(in the rows, 128 means zero)
Named moves, each a turn or a mirror, and the order they were made in; the first pair answered
C:
[146 126 142 155 150 125 131 109 132 144 125 117 157  95 147 139 151] => [144 140 144 160 144 136 125 112 130 126 102 132 168 113 145 136 143]
[113 188 151 131  99 167 143 154 144  93  74 160 138 188 116 136 127] => [118 117 145 106 130 115 181 147 156 170 179  83  80 100 124 138 174]
[157 166 124 155  63 183 104 178 114 171 110 122 111 144 163  83  87] => [159 137 123 144  76 162 118 174 118 201 153  91  88 107 167  82 106]
[106 162 125 109 107 124 120 135 114 136 125 125 129 159 116 105 113] => [107 144 125 103 113 110 127 133 116 157 153 107 114 137 119 107 124]
J:
[118 124 141 110 141 109 152 124 143 120 143 109 125  83 130 143 157] => [120 140 146 111 137 120 157 122 154 110 126 126 135  92 127 151 158]
[116 117 104 122 153  98 108 127  95  98 128 147 151 145 124 123 117] => [114 107 101 117 156  90 110 126  93 114 146 132 139 132 125 119 122]
[130 167 149  87 134  99 136 133 143 148 146 116 115 106 132 162 134] => [130 184 154  92 131 110 136 130 150 129 124 136 129 118 130 169 131]
S:
[110 106 137  95 145 105 122  97 136 105 136 140 147 118 175 130 149] => [122 120 149  99 122 124 139 101 158 123 137 128 132 106 179 133 160]
[138 104 145 153 146 113 131  99 134 117 139 141 131 119 143 146 134] => [143 111 151 153 136 123 138  99 143 125 139 137 125 115 146 148 139]
[172  81 137 158 152 133 137 104 156 123 136 107 149 102 143 142 151] => [168  75 132 159 160 125 129 103 147 118 138 109 155 107 140 139 146]
Q:
[121 142 188 171 112 126 122 103 118 150  96 112 113  97 135  98 152] => [125 122 184 183 134 116 116  95 111 135  96 122 125  95 135 108 153]
[119 136 130 107 123 127 148 120 130 129 140 126 124 124 124 131 135] => [125 130 131 114 119 132 144 121 128 136 146 118 119 121 131 127 134]
[126 136 137 162  76 116 106 151 127 153 139  69 125 128 176  88  96] => [134  93 128 189 120 100  92 135 115 123 142  89 149 122 182 105  94]
[112 114 125 149 141 127 140 152 118 111 129 128 142 129 132 175 136] => [101 133 127 130 133 129 145 156 124 113 124 132 141 137 123 175 138]
M:
[115 135 146  97 140 131 154 115 146 134 131 122 132  94 127 144 140] => [135 115 135 150 142 148 111 113 113 107 105 133 157 120 142 127 108]
[149  75 122 163 161 126 107 124 112 117 150 137 139 127 151 117 127] => [113 102 114 102 140 106 114 140 107 153 172 112 113 128 131  94 130]
[144 177 160 149  78 188 147 148 176 127  75 141 126 142 128 144 130] => [131 183 147 140  65 185 123 157 148 133  75 130 122 162 124 114 107]
[134 133 146 137 138 104 122 132 132 112 119 146 149 155 126 168 134] => [117 142 136 119 124  98 107 145 112 125 123 137 141 168 117 142 119]

Each pair is two moves apart.
[132 126 142 112 138 123 156 118 141 138 153 106 125 112 127 143 135] => [133 141 136 133 131 139 126 121 120 101 110 136 153 153 128 132 104] | C then J
[105 199 138 104  77 138 154 139 179 135  72 151 121 141  98 141 135] => [171 106 132 218 119 151 120 114 154 106  76 156 149 122 143 151 121] | C then M
[147 120 136 164 145 139 113 118 124  91 106 164 163 138 133 139 123] => [131 137 149 113 146 123 159 116 163 116 131 152 139 108 119 164 161] | M then M
[148 130 118 161 115 153  83 130  89 117  97 127 135 163 137 100  95] => [147 103 111 152 121 136  84 131  80 145 136  98 114 139 140  89 101] | J then C
[101 120 128 115 187 111 127 103 145 118 126 147 137 114  84 122 135] => [ 91 160 134  93 151 129 134 115 152 133 115 139 125 127  76 110 131] | C then Q
[120 113 140 159  98 169  99 150 127 127 154 121  99 153 121 118 106] => [120 110 150 141 109 161 129 144 154 144 174 113  85 123 120 141 134] | C then M
[ 94 123  97 135 102 138  87 154  95 149 115 113 107 164 125  74  92] => [ 98  91  93 156 137 122  79 141  85 125 115 129 127 159 129  87  91] | Q then Q
[114 116 114 134 152 119 112 117 139 111 116 167 155 144 121 120 103] => [115 119 124 124 158 115 137 112 164 115 123 169 151 126 119 140 125] | M then M
[126 139 118 139 110 143 128 147 116 132 120 124 111 141 126 101 118] => [136 117 115 154 123 135 122 142 109 130 129 121 113 133 132 103 118] | J then Q
[169  82 133 243 107 158  74 109 122 131 161 102  93  71 160 123 121] => [139  65 121 220 177 109  74  87 116  71 149 159 140  80 136 165 126] | Q then C
[129 122 123 107 164 112 104 139 156 116 137 192 135 119 118 135  97] => [122 116 117  93 161 100 102 143 148 133 154 173 121 112 117 123  97] | M then C
[121 127 138 118 141 113 122 115 139 127 123 132 132 120 126 144 131] => [122 115 132 123 142 111 111 117 126 130 129 125 128 120 130 133 124] | M then C
[125 109 116 144 135 122  97 122 109 112 139 124 139 141 127 104  93] => [143 101 135 158 152 129 127 107 144 102 138 137 144 116 133 143 120] | M then M
[113 133 121 107 106 138 131 162  79 140 143 104 120 121  96  67 133] => [142 105 144 127 137 137 174 139 126 141 162 110 119  72 111 117 174] | Q then M
[138 147 172 161 126 142 140 108 155 111 107 148 150 124 123 141 146] => [136 126 166 149 144 120 152 103 157 126 137 134 140  99 123 148 162] | C then Q
[119 135 140  94 140 115 156 138 159 122 120 130 136 128 118 149 150] => [121 138 137 111 141 124 141 137 148 101  99 147 151 149 120 147 133] | C then J
[116 177 120 118  82 156 110 147 101 117  91 133 145 181 116  91  85] => [131 131 107 146  94 148  89 145  76 130 115 110 139 169 133  73  76] | J then Q
[129 149 160 178 127 171 104 117 146 170 139  87 132 151 153 127  98] => [ 77 156 148 100 155 115 122 119 146 179 167  86 122 142 118 135 116] | S then M
[143 143  72  88 113  71 119 143 119 166 170 110 112 105 117 110 139] => [190 104  90 152 145  89 131 117 144 136 164 131 136  81 144 153 154] | Q then M
[151 124 156 123 102 161 148 132 104 158 160  86 124 122 152  85 115] => [163 144 169 146 102 186 153 125 122 121 118 126 154 139 153 112 113] | M then C
[138 105 149 157 163 120 158 113 152 137 135 134 131  95 133 178 153] => [113 118 114 160 131 122  88 139  77 133 112 126 139 158 125 103  88] | J then M
[145  75 119 154 140 138 120 114  96 117 150 141 128  91 153 142 137] => [117  91 114 120 159 117 125 111  97  96 141 165 143 103 131 155 139] | Q then J
[136 104 105 148 132 125 119 127 104 134 137 106 127 130 133 108 120] => [134 107 106 144 128 125 122 128 103 138 138 103 125 131 131 106 122] | C then J
[124 187 109 126  62 153 120 138 131 132 103 130 115 129 118  90 115] => [152 144 109 165  69 156 112 134 123 149 129 104 104 104 140  84 117] | Q then J
[148 149 170  92 142 165 154  91 156  74  85 140 123 112 121 141 133] => [114 160 141  64 124 147 114 113 106  89  90 123 112 146 107  85  96] | J then M
[103  72 111 116 157  83 117 134 113 139 179 117 127  99 113 123 123] => [119  75 129 125 162  92 144 123 145 132 173 128 131  82 117 154 146] | M then J
[132 129 124 120 129 133 132 120 133 147 153 135 119 122 131 138 134] => [131 117 120 126 137 127 125 118 126 140 154 139 125 124 131 138 130] | Q then S
[121 194 130 107  71 160 116 145 104 121 104 120 118 185 123  85  96] => [121 130 118  88 105 110 131 140  96 172 184  67  82 123 127  82 124] | S then C
[124 178 157  92 113 144 146 126 179 143 138 144 133 126 118 156 120] => [157 142 147 161 124 162 104 118 146 110 114 158 161 146 142 145  88] | C then M
[117 128 109 138 149 130  79 139 108 117 133 124 137 127 143 113 120] => [114 122 111 123 151 121  96 138 119 138 155 105 119 104 142 118 137] | C then J
[159 150  97 144  84 161 155 120 178 180 155 119  92 111 120 103 134] => [167  85  82 181 163 122 135  90 156 121 154 163 140 106 124 137 129] | Q then Q
[146 135 126 165 145 140  86 123  96  83  79 138 167 179 116 133 113] => [144 101 136 119 162 102 148 117 137 157 171  76 107  92 118 156 176] | C then J
[124 133 114 115  78 176 144 139 133 210 151  81  67 109 136  96 158] => [ 92  85 104  85 184  97 164 104 140 153 170 136 108  83 111 162 187] | S then M
[150  78 134 120 139 130  96 132 114 129 105 134 127 133  88 128 137] => [136  98 139  89 131 123 115 137 129 143 113 126 115 126  76 131 152] | M then J
[ 81 220 132  55  35 123 127 185 154 127  73  96  67 192 102 103  97] => [ 55 119  87  43 114  31  90 172  88 135 145  69  65 163  94  82  88] | C then S
[159 128 136 170 127 152 127 113 129 121 113 118 125 118 145 125 130] => [130 150 123 129 106 140 117 132 110 142 120 101 109 136 128  94 116] | M then C
[114 139 115 136 165  91 141 149  72 100 126 151 136 150 103 156  98] => [124 135 124 144 174  95 158 140  90  93 125 158 138 137 106 176 112] | M then M
[140 157 151 121 101 154 138 133 150 125 133 117  97 133 138 114 139] => [159 127 148 161 123 157 122 123 139 102 125 133 115 134 153 122 130] | M then Q
[113  99 102 133 197 100 156 104 120  85 134 143 139 142 125 159 155] => [ 94  98  82 119 182  89 125 121  83 101 142 123 130 162 120 117 129] | M then C
[168 178 152 151  92 182 155 130 170 113  93 147 135 143 137 143 129] => [180  97 142 162 143 139 166 114 165 138 161 114 117  83 149 156 155] | C then Q
[122 184 133 126 111 132 159 138 135 160 127 129 106 170  99 106 148] => [149 141 130 162 120 134 152 133 127 179 154 101  93 142 120  98 151] | C then Q
[151 155 127 149 136 100 142 143 132 138 158 149 144 114 119 124 155] => [142 169 121 146 123 105 125 150 115 131 140 155 151 138 114 106 137] | C then M
[180 102 111 179 139 135 105 125 145 133 111 128 135  96 149 157 135] => [113 137  78 104 129  96  74 149  98 137 110 127 130 141 110 111 105] | Q then M
[148 120 112 178  98 164  80 145  77 162 119  80 112 152 151  59  71] => [142 128 147 116 120 141 177 130 164 202 174  63  75  73 139 128 156] | C then M
[123 125 136  95 129 113 153 127 144 163 166 109 106  95 120 143 158] => [161  80 124 179 145 134 106 115 110 124 140 127 140 115 148 133 123] | Q then M
[165 140 153 122 144 127 169 132 165 153 141  96 111 102 160 193 149] => [164 163 153 143 142 146 148 129 157 103  87 141 149 145 158 199 122] | Q then C
[124 145 136 117  85 137 101 131 136 169 156 111 104 143 109  80 111] => [142  77 125 163 144 112  82 106 116 130 163 132 135 130 121 101 106] | Q then Q
[112 152 139  82 142 121 132 116 129 116 124 144 124 124 146 138 132] => [114 135 135  83 149 111 133 116 127 124 139 134 119 111 148 138 135] | J then C
[173 165 150 168  79 179 131 137 145 143  88 117 116 140 139 112 129] => [178 110 137 198 144 148 116 112 128  95  87 151 154 135 144 142 125] | Q then Q
[177 152 120 134  99 159 182 134 154  82 155 146 105 124 135 161 140] => [180 126 114 137 113 146 179 131 148  95 180 128  97 105 139 160 144] | J then C
[154 140 141 156 122 155 125 118 132 120 125 127 129 124 128 125 129] => [121 143 122 127 130 128 105 126 104 117 129 128 131 143 110 106 114] | M then S
[143 115 140 143 117 138 132 122 133 137 135 117 123 109 138 122 124] => [141 120 137 149 113 143 122 123 125 129 121 125 130 123 137 117 113] | C then J
[128 111 124 156 105 194  85 128 103 105  82 100 125 143 124 152 124] => [129  91 131 129 115 173 119 125 126 147 132  67  90  92 122 165 160] | C then J
[122 137  93 126 125 132  74 124  89  85  90 152 156 179 116 101  80] => [159 122 128 153 158 145 128  95 153  66  90 179 170 133 130 172 129] | M then M
[129 115 131 145 128 122 112 136 118 125 124 115 122 116 139 133 117] => [128 128 134 143 120 128 110 138 121 117 110 125 128 126 136 133 114] | J then C
[114  97 171 138 169  85 107 124  90 178 153  94  99  84 117 143 146] => [130  94 182 155 172  96 118 116 106 170 147 102 105  75 125 160 157] | M then J
[180 100 132 197 170 119 121 135 122  73  81 121 140 130 117 135 125] => [180  84 125 196 172 108 115 136 110  86  97 106 129 121 119 124 120] | J then C
[ 78 121 111 119 104  98 104  83  91  92 114 137 127 148 116  96 125] => [ 85 144 137  94  87 109 156  81 146 126 135 120  99 110 117 125 167] | M then Q
[136 116 130 147 136 128 106 127 108 123 118 128 131 137 129 129 118] => [126 108 128 129 147 108 117 125 113 136 140 117 120 121 124 135 130] | Q then C
[129 105 121 168  93 168 134 125 135 154  95 147 137 166 146 125 118] => [129  90 127 152 101 152 159 124 155 185 131 120 114 129 146 134 144] | C then J
[147 111 135 148 107 140 123 141 133 133 129 100 125 111 140  97 105] => [133 134 140 116 102 134 144 143 151 144 135  98 115 107 129 105 121] | C then M
[148 160 117 146  91 129 107 177 178 136 114 192 109 107 117 142 124] => [146 131 109 137  98 108 106 179 168 168 157 156  87  80 120 127 132] | M then C
